In the rows, zero is written as 128.
Each path below is one point turned by a fixed rotation once a step. After each direction that follows a path, write how fast that rotation turns it, in degrees each step (0 if it stays still).
Each turn is a multiple of 5 degrees from 10 to 175, or 0.
Each row of a path follows its step; steps can be skipped.
path 1
step 0: [136 127 135 132 120 125 131 140 144 131 127 128 117 128 131 128 125 137
 129 128 130 124 131 113 136 120 134 123 117 134 132 128 129 128 125 131
 126 132]
step 2: [133 136 126 128 130 132 143 129 127 134 126 137 119 130 123 142 128 120
 131 123 119 128 122 127 127 143 130 127 139 129 133 123 139 127 128 126
 136 128]
step 3: [142 137 127 137 126 137 125 134 125 126 118 134 139 126 122 135 135 122
 137 121 129 130 119 129 139 127 124 124 123 135 123 133 130 126 124 120
 123 130]
step 4: [126 127 120 122 136 123 130 124 126 119 129 124 133 131 112 126 125 127
 136 118 134 140 128 122 133 127 139 123 114 132 129 129 132 123 134 134
 124 134]
step 5: [135 134 122 116 114 118 130 115 129 121 130 132 125 133 141 126 124 125
 131 128 132 133 131 120 131 130 124 120 127 128 138 121 134 127 133 123
 123 132]
step 6: [134 128 130 127 114 128 124 134 139 129 127 143 117 119 132 118 133 130
 130 119 121 121 133 120 132 131 134 129 127 128 121 126 126 119 128 133
 127 137]
step 7: [120 131 117 128 124 127 134 135 129 123 131 130 126 133 127 136 126 139
 137 126 118 120 121 125 133 133 139 138 125 138 127 122 116 129 122 126
 122 123]
step 8: [124 133 128 125 128 128 135 142 122 137 123 133 130 132 138 140 128 126
 132 124 133 137 116 129 126 134 138 125 131 139 136 125 134 130 133 131
 137 132]
step 9: [144 122 126 136 120 126 126 128 122 127 114 131 133 138 120 138 126 126
 130 118 135 129 127 123 136 127 128 126 133 127 126 130 128 131 122 124
 136 141]
step 10: [132 134 125 129 129 114 131 124 130 110 124 123 121 127 117 128 127 112
 131 124 123 134 126 121 125 124 134 129 126 139 126 138 132 122 123 131
 124 130]
step 11: [133 129 124 124 118 131 134 122 138 120 138 134 136 125 135 134 118 127
 137 120 124 128 133 123 127 121 130 121 131 134 131 125 142 127 136 130
 120 120]
[125 129 128 127 129 131 125 130 127 132 122 125 130 130 126 130 127 128
 127 126 125 128 124 128 127 131 128 128 130 129 127 126 129 129 128 126
 125 130] => 65
path 2
step 0: [120 122 125 123 137 140 126 120 137 116 129 132 127 113 121 141 129 129
 124 131 134 134 132 136 125 134 132 132 136 133 124 122 130 130 119 127
 131 123]
step 1: [140 131 121 132 137 130 124 119 127 127 139 129 127 126 118 129 128 129
 119 126 140 127 127 135 124 139 131 122 121 115 133 140 136 131 122 126
 123 125]
step 2: [132 146 136 135 133 125 135 123 127 126 131 131 127 127 133 139 130 138
 121 129 133 135 130 138 136 137 132 141 124 129 129 128 124 135 127 135
 121 137]
step 3: [129 145 138 126 129 137 129 121 132 123 124 116 125 132 129 125 121 130
 135 118 136 130 124 134 130 126 133 122 129 130 124 125 127 136 112 125
 125 120]
step 4: [125 129 128 127 139 126 126 119 132 115 129 120 134 117 127 135 129 133
 119 131 127 122 112 125 140 124 135 128 135 134 122 133 134 129 122 122
 126 128]
step 5: [136 140 124 125 132 123 117 115 121 134 121 130 126 127 116 129 120 131
 117 137 134 131 132 128 130 122 130 132 128 125 124 129 143 124 122 131
 128 122]
step 6: [126 140 122 133 129 140 141 122 126 127 128 133 130 130 121 136 119 136
 116 127 139 131 127 129 126 132 122 136 138 135 122 127 128 133 130 126
 138 136]
step 7: [134 140 128 119 127 129 119 120 133 115 138 120 131 134 125 130 126 124
 123 118 140 138 125 133 124 129 117 124 136 124 130 126 125 123 127 121
 122 131]
step 8: [130 134 129 119 133 129 131 114 128 114 130 129 126 118 132 140 133 132
 120 125 124 133 135 129 135 124 133 134 130 128 142 133 128 134 132 119
 131 118]
step 10: [120 136 132 132 135 134 132 126 129 120 142 127 134 131 117 134 124 136
 121 125 134 125 126 120 136 140 126 129 122 125 125 128 139 142 130 134
 122 128]
step 11: [129 136 136 128 131 127 120 124 131 126 126 117 127 120 124 138 127 124
 126 121 140 129 136 137 131 127 130 138 135 117 121 117 130 132 121 132
 117 130]
[127 130 127 130 125 131 129 128 128 128 126 129 126 127 125 127 127 131
 133 130 127 131 130 125 128 131 128 128 130 131 128 127 124 128 122 128
 131 129] => 115
[128 131 128 127 128 121 125 125 126 126 130 128 129 127 126 127 129 129
 129 130 125 131 131 125 130 127 129 129 127 128 131 126 128 129 130 132
 126 131] => 125
[127 131 127 126 128 127 128 125 130 132 130 131 130 125 128 129 133 128
 129 127 131 126 128 126 127 125 124 128 126 130 126 130 125 130 126 129
 128 126] => 0
path 3
step 0: [130 125 131 124 114 121 129 128 123 132 129 124 123 123 129 125 140 126
 125 124 122 129 121 127 122 136 122 141 128 131 135 122 142 128 126 131
 135 126]
step 1: [123 135 129 125 132 128 136 125 142 127 130 118 124 130 131 127 132 135
 133 133 136 138 124 123 133 121 127 139 123 129 130 120 122 133 130 123
 137 133]
step 2: [136 133 127 137 123 123 123 137 133 130 124 139 130 129 130 129 141 132
 131 138 129 132 122 128 134 128 123 123 119 134 121 127 130 118 127 134
 129 134]
step 3: [117 127 140 125 121 120 123 132 123 127 128 133 125 113 132 128 130 124
 126 121 134 132 128 130 135 124 121 138 128 131 129 133 116 125 124 123
 130 129]
step 4: [115 132 135 134 133 132 127 132 132 127 138 138 134 129 123 134 140 135
 131 128 126 128 133 125 125 122 126 128 126 123 132 122 132 130 142 127
 133 123]
step 5: [124 122 123 135 131 129 132 134 124 130 128 130 127 129 116 141 130 139
 123 129 132 130 127 118 125 131 131 128 120 129 126 138 123 123 112 126
 130 131]
step 6: [125 136 125 130 120 121 132 127 131 144 134 137 126 124 119 130 126 120
 118 118 125 125 128 133 128 126 126 132 133 128 130 132 130 130 128 130
 141 130]
step 7: [122 134 127 138 128 127 139 124 124 116 132 119 123 136 123 124 132 136
 126 116 131 133 123 130 125 124 119 126 124 129 131 132 125 134 134 135
 129 132]
step 8: [134 124 122 129 132 117 130 133 127 124 125 125 123 129 118 134 139 128
 131 131 118 127 122 131 130 117 130 137 128 125 120 126 138 124 120 135
 130 129]
step 9: [127 115 128 121 122 113 131 126 134 129 139 128 135 130 131 126 125 128
 133 126 135 134 122 132 135 129 129 134 127 130 130 134 124 133 130 129
 137 140]
step 10: [122 133 125 140 126 131 123 129 134 130 123 130 133 128 133 125 136 133
 141 124 119 128 130 132 138 125 118 130 120 123 137 129 133 134 127 131
 125 133]
[127 123 131 126 130 127 128 127 124 124 130 126 128 127 125 128 131 130
 129 129 128 129 129 128 125 127 129 132 130 127 127 126 131 127 130 128
 128 124] => 90
[127 127 131 129 127 130 126 130 128 131 126 127 129 125 131 124 129 129
 130 132 127 133 126 127 133 130 131 131 127 128 127 127 129 127 131 128
 127 130] => 40
[133 127 130 129 133 129 130 129 125 130 128 132 126 126 128 129 130 129
 127 130 131 127 126 129 127 127 128 128 128 128 125 130 131 130 125 127
 125 132] => 120
[127 127 130 125 125 132 125 126 127 128 127 128 128 134 128 128 124 129
 126 130 130 127 126 130 129 124 128 127 130 126 129 127 131 126 126 127
 126 128] => 0
path 4
step 0: [123 117 135 142 130 132 127 138 123 117 132 129 133 132 127 132 125 133
 126 136 125 128 119 135 130 138 133 129 136 120 129 126 123 127 127 128
 120 140]
step 1: [141 126 133 123 117 137 126 124 125 134 137 123 138 139 138 126 134 123
 133 133 138 132 128 126 123 134 127 131 134 133 131 129 127 128 136 137
 126 123]
step 2: [120 129 123 120 133 128 124 124 133 127 128 127 135 128 118 142 140 120
 131 133 124 122 135 132 116 128 130 120 131 127 134 136 131 128 123 135
 133 135]
step 3: [122 125 119 127 130 120 131 124 135 128 124 142 128 132 121 125 135 128
 125 132 131 138 124 129 139 125 133 127 130 122 133 122 128 120 135 136
 116 119]
step 5: [131 130 130 117 136 125 134 126 122 124 136 127 130 132 136 133 130 119
 125 134 127 135 125 129 131 125 120 133 118 118 131 125 134 120 117 115
 132 130]
step 6: [135 122 118 135 131 130 140 132 127 131 116 123 129 135 127 128 125 127
 126 124 127 136 135 139 125 131 125 117 125 127 132 134 125 139 125 120
 122 120]
step 7: [143 123 121 125 130 125 132 129 123 129 123 135 136 129 117 119 131 135
 135 123 126 125 136 123 131 130 126 134 130 129 120 120 135 129 132 127
 139 139]
step 8: [119 120 134 137 129 128 127 133 123 127 131 125 125 135 133 130 135 131
 133 116 128 126 120 135 122 124 137 127 131 114 127 120 128 128 127 126
 124 142]
step 9: [130 125 135 124 118 138 122 139 125 130 135 132 137 143 130 120 123 117
 126 135 129 130 130 130 133 125 125 132 134 129 135 127 120 138 131 134
 127 127]
step 10: [123 131 125 121 128 128 128 123 128 137 129 136 136 129 127 141 129 118
 142 127 125 126 129 125 116 144 127 121 125 136 126 130 124 127 127 133
 127 136]
step 11: [124 128 131 124 124 125 126 131 129 128 118 144 126 128 124 132 146 127
 119 133 135 138 124 129 133 123 135 119 136 127 126 134 136 121 130 128
 127 128]
[127 126 131 128 127 129 125 128 124 127 126 124 126 127 132 126 129 127
 124 127 130 130 130 128 126 128 125 131 127 127 130 127 129 125 127 132
 127 131] => 95
[126 129 126 128 132 128 127 126 126 133 124 130 125 129 125 127 127 127
 129 131 130 129 133 129 126 130 127 126 127 131 133 128 129 128 129 127
 129 129] => 90
[126 130 127 128 131 126 126 129 129 127 126 126 130 128 128 125 130 126
 125 130 127 129 125 130 130 123 130 126 129 126 132 129 125 131 125 126
 127 130] => 120
[128 129 132 131 129 129 131 127 126 129 127 126 134 128 129 130 128 124
 127 130 127 133 127 126 128 131 130 127 127 130 126 130 129 129 127 128
 131 126] => 80
path 5
step 0: [119 128 138 127 121 128 131 134 126 131 128 127 129 133 131 115 134 118
 128 123 127 127 136 114 116 140 128 138 133 118 129 123 129 125 132 126
 132 121]
step 1: [119 123 127 122 122 122 128 124 129 129 135 133 133 140 132 124 133 129
 121 127 121 117 135 133 126 147 127 138 129 116 126 124 128 130 124 121
 127 129]
step 2: [129 135 130 121 125 130 137 120 132 138 131 130 128 132 133 133 130 128
 128 131 122 120 134 123 126 145 122 132 137 128 123 131 141 127 118 126
 117 125]
step 3: [125 126 125 121 121 129 135 124 128 123 131 130 127 133 143 139 136 120
 132 123 126 130 132 127 125 143 127 130 133 136 122 140 135 118 135 120
 126 127]
step 4: [123 123 133 123 126 143 129 115 123 121 127 130 118 137 134 122 134 118
 130 127 123 125 132 126 122 135 129 132 137 129 126 132 129 129 143 132
 120 119]
step 5: [123 131 125 122 129 141 121 120 130 122 137 126 128 139 126 124 132 126
 124 113 123 127 126 124 127 141 132 138 133 128 130 117 134 126 132 124
 133 119]
step 6: [120 139 132 126 126 127 129 127 121 135 132 124 134 135 126 130 124 123
 132 118 129 131 133 122 120 144 134 142 134 113 126 127 132 126 128 131
 125 123]
step 7: [120 121 136 122 117 124 138 125 124 135 126 132 134 133 129 130 128 123
 130 123 123 129 131 137 132 151 127 141 126 125 131 125 129 126 129 122
 123 129]
step 8: [124 132 135 121 124 130 146 121 132 128 121 129 123 126 131 125 139 124
 130 130 117 125 134 127 125 143 123 129 144 127 128 125 132 127 125 122
 127 125]
step 9: [121 129 123 118 122 125 133 118 128 123 137 127 123 131 142 130 137 134
 122 117 124 125 135 129 122 134 127 133 142 131 120 132 127 125 134 118
 130 124]
step 10: [128 132 133 121 126 138 126 119 121 122 136 122 119 136 131 131 127 129
 122 128 128 131 132 134 120 139 128 139 138 131 119 132 133 131 132 133
 114 118]
[127 126 125 126 128 134 126 129 130 125 127 128 126 129 127 131 129 131
 132 128 128 128 124 126 129 127 130 130 128 129 125 132 128 127 130 131
 128 125] => 55
[125 125 125 129 130 128 127 125 131 127 125 124 127 129 129 126 129 127
 126 129 125 125 128 128 131 127 127 126 132 123 127 124 128 129 129 128
 131 129] => 95
[126 133 124 129 126 126 129 127 130 128 127 126 129 125 130 128 128 127
 129 125 131 130 128 123 126 126 127 128 128 128 126 129 130 124 126 127
 132 126] => 120
